In the data rows, 128 means zero.
Here are some rows, each followed by its group. Groups can overlap.
133  54 166  86 159 133  92 146 183 142 192 154 155  72 163 160  41  63 106 147  84 103 140  84  91 150 149 105 150 T
124 101 197  76 205 121 148 138 174 132 158 162 107  69 145 146  81  61 123 107 148 144  88  81 150 158 140  95 125 T
106 125 109 156 175 100 167  72 144 151 114 143 128 135 109 126  81 131 150 104 122  98 131 142 139 113  80 175 147 S
 89 189  53 188 128  95 221 132 104 153  45 116 166 215  95 114 185 206 163  50 139  79 103 210 129  88  54 172  80 S
 67 114 127 141 177 157 185 186 177 151 119 106  58 117  99 169 165 159 188  77 151 146 145 138 193 203 125 137   8 R
208 182 178 109 146 156  65 138 109  79 124 149  91  89 158 152 132  76  84 118 133 207  78 104 117 147 162  49 174 T
180 135 236  95 143 117 123 156 104  49 140  99 174  62 187 189 114 104  98 140 158 108 117  68 115 161 179  75 119 T
145 109 143 101 109  93 131 137 133 123 150 137 164 114 112 144  95  84  99 140 140 149 125  94 117 136 135 121 167 P
 70 185  59 207 154 116 195 120 106 163  76 111 130 184  98 103 142 158 162  85 136  73 117 221 150 129  61 190 104 S
201 167 148 175 123 128 130  89  78 113 138 121 105 127 171 129 185  94 112 139 130 160 125 106 143 108 120 123 178 T
169 125 170  86 175 104 124 120 157  93 138 149 154  84 172 119  92 101  96 103 137 163 144 101 104 168 170  96 125 T
123 138 114 106 134 143 216 109 141 163 117 103 128 126 147 132 158 168 154 105 123  87 168 148 132 110 117 163  94 R
119 141 105 151  63 131 124 165  83 166  36  61 144 182 138 128 187 215 166 141 110 102 132 196  83  72 149 158 116 R
156 116  97 134  90 130 116 149 113 141 114  80 172 159 135 163 153 149 111 100 159 115 106 125  44 130 127 145 119 R
 96  90 122 118 100 138  81 136 119 108 145 120 116 118  91 137  90 125 117 180  86 151 164 113  98 133 139 104 145 P
103 114  74 157  80 136 130  76 127 165 101 107 131 176 161 141 122 160 120 116 112  59 195 151  60 100 145 159 128 R
133 222  94 161 192  84 186 163  84 112  40 138 108 162 100  83 160 128 203  70 168 137   9 190 174  98  50 140 125 S
216 171 194  94 106 152 105 157 124  77 139 124  98  85 186 170 144 102 103 144 152 136 126 104 124 149 185  83 139 T
 80 181 133 159 173  85 201 130 132 132  66 154 137 179 108 112 100 149 175  62 128  60  63 171 166 126  79 139 123 S
 78 153  70 136 126 141 109 122 129 155 120  86 163 217  98 135 174 218 194 118 131 107 165 185 116 121 106 196 112 R
 52  87 103 158 147 146 192 122 134 163 116  75 124 131 104 133 112 123 129  93 130  96 186 136 160 169  66 113  72 R
 63 124  89 148 141 111 198 172 127 149 110 100 150 162  64 142 144 159 165  58 106  82 127 173 144 166  77 155  78 R
106  26 107 105  85 131  92 108 156 127 234 105 187 113  87 127  69 111 101 187 107  92 123  81 132 101 117 134 173 P
 44  78  87 164 150 104 119  94 101 127 169 127  96 132  70  50 144 149 177 179  92 172 145 128 195 122 106 129 127 P
139 129 146 134  74 164 108 112 130 110 134  72 118 156 128 146 163 150 110 174 130 158 181 106  81 141 170 153 122 R
 81 159 115 165 146  93 213 120 118 110 118 119 134 181  81 108 152 158 160 117 117  94 102 163 151  86  29 149 115 S
118 130 180  88 176  85 187 134 173  85 159 167 145 112  89 128  56 121 118  62 113  76  77 129 114 126  78 161 129 S
149 119 163 125 138 128  88  84  92  97 166 178  98  77 138 136 101 105 136 190 102 173 125 142 111  95 139  96 169 P
136 130 135 132 154  96 150 134 106 102 137 166 119 124  93  58 123 139 123 158 118 106  44 109 190 120  64  92 179 S
183 160 151 116 120 165  87 139 159 121 142 118 133 103 183 152 125  61  83 126 178 157 166  79 135 144 173  80 133 T
174 134 239  55 152 118 155 162 175  44 153 129 132  67 147 162 110  91 113 126 112 200 165  79 124 198 216 101  85 T
158 103 171 113 163 116 172 110 130 103 158 140 152  88 174 172 121 117  91  87 122 100 122  81 100 156 166 111 121 T
142 136 113 116 114 125 130 176 164 143 127 113 190 130  97 139 124 127  89  72 130 107 132 128 132 152 141 123 113 R
146 113 152 120 126 134  86 114 150 126 144 151 104  74 107 154  81  67 105 139 100 161  92  97 156 134 111  87 161 T
177 161 180  79 131 129 112 128 161 107  95 159 141  83 181 165 126 100  87 112 107 174  86 117  60 117 151  82 142 T
222 191 210  64 143 150  85 133 109  83 114 191 116  76 213 132 119  93 135 167 156 192 122  95 118 144 201  79 182 T
167 128 195  97 143  96 133 151 137 107 158 176 142  71 163 129  79  73 116 121 110 123 102  97 125 140 148 134 149 T
 87 192 125 169 203  68 177  91 128 108  81 161 124 156 122  61  99 141 198  97 136  45  95 154 170  81  39 176 132 S
185 114 193  58 154 139 122 173 168  68 188 151 123  59 115 139 135  81 119 149 145 192  91  62 175 178 146  62 155 T
143 106 115 114  82 161  99 153  97 136 139 134 137 123 151 158 169 145 135 115 105 116 160 131  97 127 187 161  85 R
 91 106  77 144 166 113 199 171 161 146 143  76 133 179  65 107 192 170 161  62 159 103 130 131 151 178  86 177  32 R
139 150  48 171 111 145 145 119 112 169 106  81 165 184 132 132 163 158  82  82 122 111 135 165 124 110 115 154 124 R
 90 190  85 133 171 142 167 162  97 173  55 114 114 167 117 127 149 157 140  71 141 108  79 194 198 139  53 108  87 S
101 176  87 175 178  91 180 113  98 154  69 182  80 164 100  90 121 137 178 118 127 121  51 168 156  75  42 163 167 S
 87 118 110 171  79 154  99  96 136 154 140 102 102 163  66 149 182 180 167 130 103 168 185 136 169 105 139 140 102 R
167 129 165 117 124 141 134 124 131 100 133 129 126  83 142 147 132  96  48 126 120 155 135  91 146 183 173  52 129 T
152  96 170  74 151 103 133 169 211  73 185 119 141  63 151 158  63  87  90 143 152 108 142  54 145 207 133 108 163 T
 56  51 121 132 141 125 123 116 147 153 179 145 143  98  58 110  83 127 134 101  79 107 110 115 140 102  86 118 112 P
110  73 103 102  64 174  47  78 127 203 182 175 148  99  68 106  92 112  62 179 121 183 105 104 126 112 155  93 198 P
144 124 150  96  82 123 135 157 143 121 119 101 134 144 116 140 168 146 146 116 133 104 143 118  75 135 155 159  89 R
126  88 114 122  96 144  91 100 137 134 193 131 143 126 107 116 111  81  92 181 126 124 125  83 119 109 115 134 222 P
 67 173 101 219 201 111 170  71 102 185  51 220  51 138  57  81 157 125 150  91 105 164  23 199 184  82  28 135 123 S
150 146 144 137 153 123 143 127 139 114  99 143 172 120 157 137 126 112 103 119 141  96  92 107  62  89 115  88 169 T
157 118 161 105 123 129 125 172 154  90 166 115 134  82 136 157 116  51  95 110 134 139 156  75 153 198 150 105 128 T
190 154 158 116 111 154  92 129  88 141 132  99 143 131 203 172 120 128  96 132 154 157 164 136  92 133 173  70 121 R
102 108  99 160 175  65 136 100 113 156  99 160 141 150 135  97  77 126 163 119  88  38 120 166 127  44  65 182 120 S
167 165  79 123  46 157 100 141 109 182 125 122 152 176  95 114 188 150  88  95 107 151 128 175 117 104 143 128 144 R
117 176  70 159 129 148 115 131  77 166  93  70 101 195 158 138 203 179 150 140 138 133 162 178 120  90 139 132  98 R
 94  84 112 129 122 136  95  41 181 178 181 181 145 115  93 120  51 104 107 143  96 105 163 116 113  93 134 182 156 P
 83  58 103 119  85 121  96  95  99 145 189 147 173 124  46  68 123 159 112 199 116 134  87 110 139  74 106 117 183 P
 90  72 103 104 105  99 127  83 114 164 151 152 121 136 131  96 116 131 138 187 119 115 103 109  89  60 124 148 175 P
106 136  77 160 135 121 160 157 103 118  87  61  96 180 134 128 193 157 159  83 160 125 131 176 135 132 117 143  52 R
108 149 153 129 158  84 199  99 162 132  95 224 180 137  66 101  79 150 170  78 114  95  41 178 151  99  54 179 137 S
 57  25  87 125  90 123  92  79 128 131 227 106 102 100  64 141  79 157 126 186  96 137 160 108 127 109 103 141 150 P
155 150 130 104 104 187  87 153 140 114 153  99 122 150 119 145 175 136  87 124 142 191 166 120 149 190 175 108  95 R
103 128  93 173 130 148 133 177 135 156  97  38 129 196 143 124 155 166 119  90 184 107 166 145 111 170 115 121  88 R
 93 168 111 161 172 118 152 168  64 114  94  64  99 146 148 109 178 157 170 111 157 116 136 163 201 141  77 123  68 R
142 113 193 105 163 120 120  78 129  72 170 167 127  46 158 146  50  83  94 139 105 132 145  91 143 158 142  75 132 T
 66 152 107 174 146 113 165  91  98 132  54 163 144 192 104 122 123 193 229  99 113  83  98 234  84  74  96 207  96 S
 99 134  69 123 152 144 202 173 150 156 108 134 107 171  81  94 139 144 158  85 163 150  68 173 243 187  45 112 106 S
135 163 108 132  77 140 159 185  86 164  91  91 127 149 192 144 156 157 147  83 149  99 161 172 115  92 159 160  69 R
102  47 128  73  86 103 127  81 133 104 183 167 158 110  46 132 120 157 132 190  87 111 139 127  54  93 126 178 177 P
114 139 103 158 113 171 109 181 113 117 109  47  71 131 116 127 206 179 141 138 155 162 144 151 141 169 153  92  59 R
171 138  41 151  73 116 112 164  73 149  82  39 160 201 169 123 167 184  69 104 146 121 150 138  57 113 148 158 125 R
202 197 167 124 158 106 171 121 140  95 112 114 153 111 213 180 122 102 132  93 122 107 145 129  98 117 154 129 116 T
122  95 176 120 134 139 154 162 149  81 153 106 145  80 124 145 119 111 121 125 106 120 109 116 131 201 142 109 123 T
141 160  63 149  81 103 154 168  76 155 108  79 176 202  93 109 175 195 143 109 156  45  95 157 150  83  93 153 126 R
 52 124  43 162 126  84 180  45 111 213  85 189 120 145  96  73  62 168 167  82  81  85 129 195 137  68  53 187 133 S
110 137 174 138 181 127 134 101 145  92 114 155 122 106 158 142  93  92 146  93 114 116 119 140 121 142 111 116 106 T
114  97 137 113 132 130  83 132 115 136 142 167 103 119 102 115 131 141 108 181  79 117 115 118 116  96 134 180 140 P
103 206 113 200 183 109 196 124  87 139  41 173 147 201  94 102 181 201 186 108 106  97  87 229 141  59  97 198  84 S
176 137 214  72 114 161  99 189 149  98 115 119  97  78 229 156 107  58 123 146 114 140 179  76 130 162 229  61 105 T
116 149 129 130 120 155 150 160 139 161  91 101 161 143 113 133 159 172 165  81 122 131 141 172 156 125 136 131  78 R
153 132 164 134 120 122 112 121 130  76 125 158 151 105 166 150  82  82 118 145  97  81 146  96 123 107 132 125 142 T
135 106 118 156 117 162 110 137 163 136 132  71 101 147 192 168 139 131 122 115 139 126 190 105 106 127 182 139  54 R
116 126  74 150  48 128 109  96  78 167 132 120 159 171 119 147 151 185 113 123  66 108 155 195  65 114 136 185 135 R
149 109 143 117  77 128  92 121 117 119 175 139 146  89 133 121  96  82  86 150 106  96 107  88 118 121 120 121 189 P
161 175  92 153 121 125 108 159  83 157  83  62 150 210 143 124 187 163 166 128 147 105 151 173  84 104 152 184 124 R
101  59  97 133 122 150 102  82 106 142 166 158 103 110  79 142 116 131 122 163 107 145 128 134 115 130 118 123 139 P
164  95 198  84 119 135  87 127 171  96 162 161 116  65 153 143 105 116 110 156 157 186 120  66 108 128 185  67 139 T
185 161 173  88 159 103 121 123 135 112 142 141 177  90 178 150  60  78  93 111 172 114  84 109 106 133 128  87 166 T
 51 137  79 167 137 125 162  76 148 157  97 203  80 132  57 122 143 167 193 145 117 176 115 190 206 112 111 208 124 S
186 141 166 117 134 140 124 124 117 104 146 150 125  85 176 150 116  78  80 116 152 147 115 117 112 154 166 107 177 T
207 115 202  80 122 175  86 147 135  73 160 124 117  66 203 139 121  78  74 173 138 145 133  53  99 131 213 122 145 T
111  58 162 110  99 136  67  93 124  86 210 161 132  78  78 126 102 130 126 187  84 165 140  79 134 139 149 134 160 P
121 125 149 143  93 149 137 106 106  95 148  72 150 143 120 132 194 177 133 142 139 143 180 119 104 124 160 131  90 R
137  93 169 103 104 121 131  72 148 107 156 119 165  95 129 159  95 140 126 160 108 119 191 101  48 147 163 130 154 P
146  68 159  94  92  93 158 110 157 126 159 137 173 110 129 134  80 112 108 153 112  77 128 103  85 116 121 149 181 P
159 208  90 161 191 146 169 174  85 123  72 115 135 163 118 119 186 138 105  79 182 107  30 176 204 129  79 126 115 S
155 217  97 179 162  91 189 109  76 144  72 159 178 174 102 123 140 161  92  69 134  76  11 188 131  81  81 147 176 S
157 211 143 170 170 136 127 160 158 139  43 121  97 118 185 122 135  65 159 131 181 148 102 116 189 166 125  50 133 S
131  82 188  86 180 149 113  87 170  90 181 151 122  37 162 158 102  55 104 142 111 186 154  71 140 180 164  82 129 T
 92 124  64 120  96 151 122 186 117 169 106  75 126 162 119 142 201 160 149  81 121 130 161 152 113 162 127 109  44 R
107 148  87 162 148 136 148 161 127 157  83  75 115 164 155 127 135 173 159  91 175 113 169 164 153 147 120 115  75 R
103 101 132 182 103 138 103  78 142 136 133 128 107 126 131 134 121 133 126 150  92 126 185 136 122 120 152 143 119 P
127 101 155 165 150 138  67 115 120  97 154 126 104 107 126 114 114  81 135 193 130 154 153  91 163 129 110 110 159 P
115 145 127 118 183 104 205 132 147 131 121 190 144 131  96  99 109 112 156 120 139 100  76 146 196 113  62 164 139 S
 38 140 106 201 223 113 198  93 122 143  82 184  42 161  86  98 107 136 202  86 107 113  92 184 193  95  43 169  87 S
 94  80 137 152  94 180  56  52 100 131 168 116  97 115 121 105 119 134 101 213 116 146 166  87 111  94 135 130 171 P
 81  94  88 164 118 126 103 123 138 184 137  98  98 143 128 168 109  87  78 122  77 124 169 108 152 189 132  94 129 T
140 182  76 131 115 136 162 175  73 145  95  27 136 184 147 153 240 193 130  84 165 131 164 138  92 129 139 141  59 R
118  95 104 126 132 129  89 107 153 180 143 152 132 107 103 118  83 125 127 127 118 100 131 112  98 116 116 117 146 P
100 103 127 139  90 153 128 176 141 164 142  51 116 120 176 172 178 155 142 117 151 136 207 133  85 174 173 130  64 R
133 142  63 160 139 126 151 178  68  84  85  26  72 163 127 102 248 180 147  75 154 144 122 169 130 164 107 115  52 R
115  52 138  92  92 140  63  67 167 154 175 188 136  70  94 127  58  95 103 196 143 174 140 108 119 126 144 125 211 P
129 103  96 125  96 167 106  97 131 147 157 139 142 138 157 141  92 115 141 203  96 125 193 139 115 106 148 178 168 P
116 109 132  99 107 112 160 193 124  98 130  47 175 173 136 120 186 202 137  81 115  66 154 130  94 125 151 147  46 R
109 135  73 168 149 112 143 138  80 154 116  64 129 148 139 122 161 183 152  63 149 135 162 158 131 143 121 144  65 R
141 165 148 117 105  99 144  67 116 170 107 219 132 135 173  91  66 100 150 156 131 123  74 145 131  58 117 153 208 S
151 102 139  81 127 133  99 122 146 102 148 146 126 105  82 120 128 145 111 200  96 173 135  71 105 120 161 149 179 P
132  71 123 144 108 150   0  61  95 140 148 199  69  89  82  88 113  83 133 248  88 181 125  98 124  45 151 155 187 P
118  94  66 126  84 102 100 102 101 149 173 134 117 169  59  83 148 180 136 178  86 118 134 133 128  70  91 185 154 P
154 120  87 124 102 124 139 148 132 116 181  77 142 140 134 127 176 126 116 131 185 154 162  91 135 154 158 127 100 R
144 148 112 115  95 174 146 175 171 121 119 102 144 132 131 164 110 122 106  97 134 154 159 139 154 184 158  84  85 T
125 182 153 144 117  95 160 109 112 119  85 134 186 168 150 130  75 144 137  71 113  52 136 148 110 130 129 155 153 S
 25 144  75 182 186 107 176  93 119 216  91 187 106 147  42  91 139 167 187 114  72 143 109 209 239 100  47 184 105 S
139 191 104 131 162  93 203 195  78 146  71 136 132 183  77  86 152 168 167  83 188 129  37 176 225 152  82 127 119 S
 87 205 128 129 138  98 198 118 141 144  49 160 132 170  79 113 148 173 189  90 117 124  79 203 122 101 101 179 112 S
116 115  70 147 114 162 138 149  90 150 109  65 145 166 151 162 154 153 134  90 137  94 165 142 103 152 124 129  81 R
 15 132 119 168 189  91 187 120 140 116  91 137  56 155  45  76 133 162 226 111  87 122 109 197 204 127  46 153  64 S
 69 161 141 145 166  85 190 130 113 118  84 134  98 119 117 127 107 130 167  78  98 120 155 179 146 135  91 133  78 S
107  95 141 107 118 166  67  78 190 150 161 171 136 125 105 129  62 108 106 141 104 134 137 106 109  97 127 120 179 P
115  74 143 113  67 146  82 107 166 149 160 177 137 106 113 109  93 114 119 178  88 127 183  91 134  96 146 117 161 P
176 123 216  63 181 152 132 148 206  43 196 147 118  37 170 163  62  34  84  99 139 143 122  48 136 220 144 121 115 T
197 126 144 131 111 127 120 163 105  90 135 108 156  83 159 144 135  79  84 129 133 172 133 108 109 178 172  76 159 T
154  90 150 101  86 121 105  99 120 100 162 138 129 101 148 143 108  93  97 180 132 129 133  92  65 116 151 116 181 P
138 185  97 147 102 137 129 159  90 187  67 117 129 172 122 129 177 165 160 140  92 162 142 176 150 118 132 137 129 R
207 135 198  96 144 148 107 165 128  43 160 133 132  43 214 152 131  44  72 183 128 178 120  48 139 170 200  51 169 T
123 105 208 102 173 109 136 122 167 104 156 136  52  47 199 159  85  68 151 131 121 145 159  84 112 136 152  79 123 T
238 145 138  82 101 122 122 182 106  89 153 114 142 114 179 136 147 109  73 142 179 151 138  81 134 161 200  92 150 T
137 109 166  90 127 132 118 110 194  93 162 101 146  96 141 187  97  49  96 116  91 106 185  79 116 171 132  85 139 T
 62 207 129 162 209 112 184  94 152 140  67 181  88 136 104 102  93 123 175  41 146 108  86 185 198 121  39  92  98 S
 99 174 121 132 169 138 183 146 138 177  82 177 115 145 100 135 145 140 173  83 163 168  78 180 197 128 109 136 100 S
105 138 101 166 168 138 140 125 147 181 112 118  88 126 163 137 153 137 124  80 120 136 172 142 138 137 142 120  62 R
 98 103  87 135 130 122 133 160 137 143  91 101 101 159 127 136 179 145 160 110 161 108 169 133 130 159  91 128  94 R
210 144 181  85 138 117 137 160 148  40 185 127 175  85 118 175 114  78  83 129 185 122  79  75 118 196 138  56 178 T
 82 109  59 161  73 162 127 120 129 189 128 122 155 173  75 122 122 169 152 126 104 114 213 167 147 124 131 147  90 R
Which group is second nearest to each row below, going by the distance to the group's nearest row?
175 113 151  59  80 149 101 132 154 106 144 114 191 163 172 128 128 141  85 147 156 110 139  93  57 123 174 117 133 >> R
114 129 110 107 101 113 148 170 115 106 130  41 205 167 120 153 184 213 124  94 136  52 175 147  85 131 165 168  54 >> S
 94 145 123 179 170 144 166 128 155 162  98  85 112 129  87 139 160 141 153  90 119 107 185 165 171 126 108 143  37 >> S
Which other group has its centre nearest to the centre of group T?
P
Which group is second nearest to each row below, going by the average distance to the group's rows?
127 138  65 138  98 147 164 182 120 163  88  61 123 152 120 117 193 195 158 118 153 131 152 160 130 102 150 142  82 >> S
112  75 129 103  82 130 170 122 182 140 164  90 164 162 123 177 133 173 118  98 117  80 197 126  88 176 162 156  96 >> P
165 137 126  67 116 134  92 162  94 116 128 125 141 112 167 137 116 104 103 167 121 123 135 112 140 130 157  94 162 >> P
126  92 148 124  91 142  53  94 146 172 184 192 132 106 120  89  58 108  89 208 119 142 123  76 139 100 144 125 216 >> T
158 218 116 132  70 139 130 177 116 170  58 147 151 173 192 113 156 156 105  66 157 139 108 176  97  85 140 114 118 >> S
111 203 116 181 185 119 145 152  46 116  77 145  62 135 125  71 192 125 169 127 143 166   7 162 181  85  65 123 142 >> R
154 121 136 124 117 104 100 108 110  98 150 149 175  91 102 119 117 144  90 190  86 130  77 126 114  90 123 120 178 >> T
100 154  82 126 130 137 131 158 109 165 100  91 123 174 160 128 182 177 180 121 166 160 174 182 135 114 146 119  71 >> S
139 106 158 126 117 144  89  97 143 117 136 145 143 129 136 107 100  85 137 162 139 103  96  96 117 113 149 122 154 >> T
100 119  98 114  79 190 124 196 128 158  93  55 122 186 168 142 146 169 131  98 158 106 180 153  70 122 141 149  84 >> P
Which group is second nearest to each row below, going by the distance to the centre of the group?
112  86 130  93 112 155  87  92 160 154 142 166 116  93 156 150  66  77  95 163 143 185 132 117  93 154 162  79 198 >> T
169 139 151 130 105 134 120 139 116  83 149 132 116 113 150 129 128  86  93 166 119 125 116  95 145 129 152 115 173 >> P
117  68 120 113  83 121 125 141 153 169 129 138 146 135 107 108 101 125 119 130 149 137 100  92 115 117 133 136 152 >> R
200 163 198 124 153 119 126 149  97 109 104 138  85  63 249 144 108  61  90 105 115 117 112 105  92 126 171  59 150 >> P
180 164 183  98 138 136  89  97 128  94 104 161  79  87 221 167 111  57  83 154 150 142 154  99 100 107 174 136 149 >> P
136 123 115 139 139 140 146 162 122 161  98  73 141 162 125  91 199 181 141 138 151 102 116 102  94 123 137 167 106 >> S
 75 145 107 167 152  90 139 106 127 111 119 114 150 173 125 118  95 141 136  79 111  49 158 158 124  88  80 180  85 >> R
160 153 114 126 107 129 105 159 112 145 107  79 157 147 172 144 157 139 118 125 173 167 129 127  84 173 144  85 123 >> T
128  95 163  83 111 153 154 124 168 111 170  99 105 104 153 198  89  98  95  75 125 123 162  97 116 206 144  98  83 >> R
Which group is nearest to each row below, going by the distance to the centre of the group?
 63  48 153 141 138 143  95 100 142 129 149 171 118  98  94  97  75 123 143 201 104 133 118 113 106 116 101 110 154 >> P
Which group is nearest to each row below, going by the average distance to the group's rows?
119 130  75 147  72 112 153 115  94 154  93  82 128 175 104 149 166 201 150  99 100  90 162 155  93 104 141 183  84 >> R
147  92 175 138 154  84 141  87 179 118 179 122 121  91 146 156  99  75 102 121 102 111 177  95 100 128 154 140 142 >> T
114  66 102 130  97 143  95  79 100 132 191 129 115 132 104 115 115 119 124 175  90 155 154 109 111  96 119 184 179 >> P
Which other group has its centre nearest to the centre of group P?
T
Which group is nearest to each row below, going by the distance to the group's nearest row?
 77 175  61 198 100 109 173  77 102 187  48 155 120 225  98  93 131 197 206 121  94  57  93 215 127  42  64 220 138 >> S
145 102 148 126  96 149  91 143 109 116 153 119 126  80 167 134 128 145  96 185 122 115 165  98  99 139 187 131 155 >> P
169  87 115 108 116 155  92 133 122 146 147  90 120 126 129 139 187 137 123 137 148 162 164 111  92 147 195 113  93 >> R
Group P spreads out most along one direction. Which other group's direction of most spread is closest to that one?
S
Group T spreads out most along one direction. Which other group's direction of most spread is closest to that one?
S
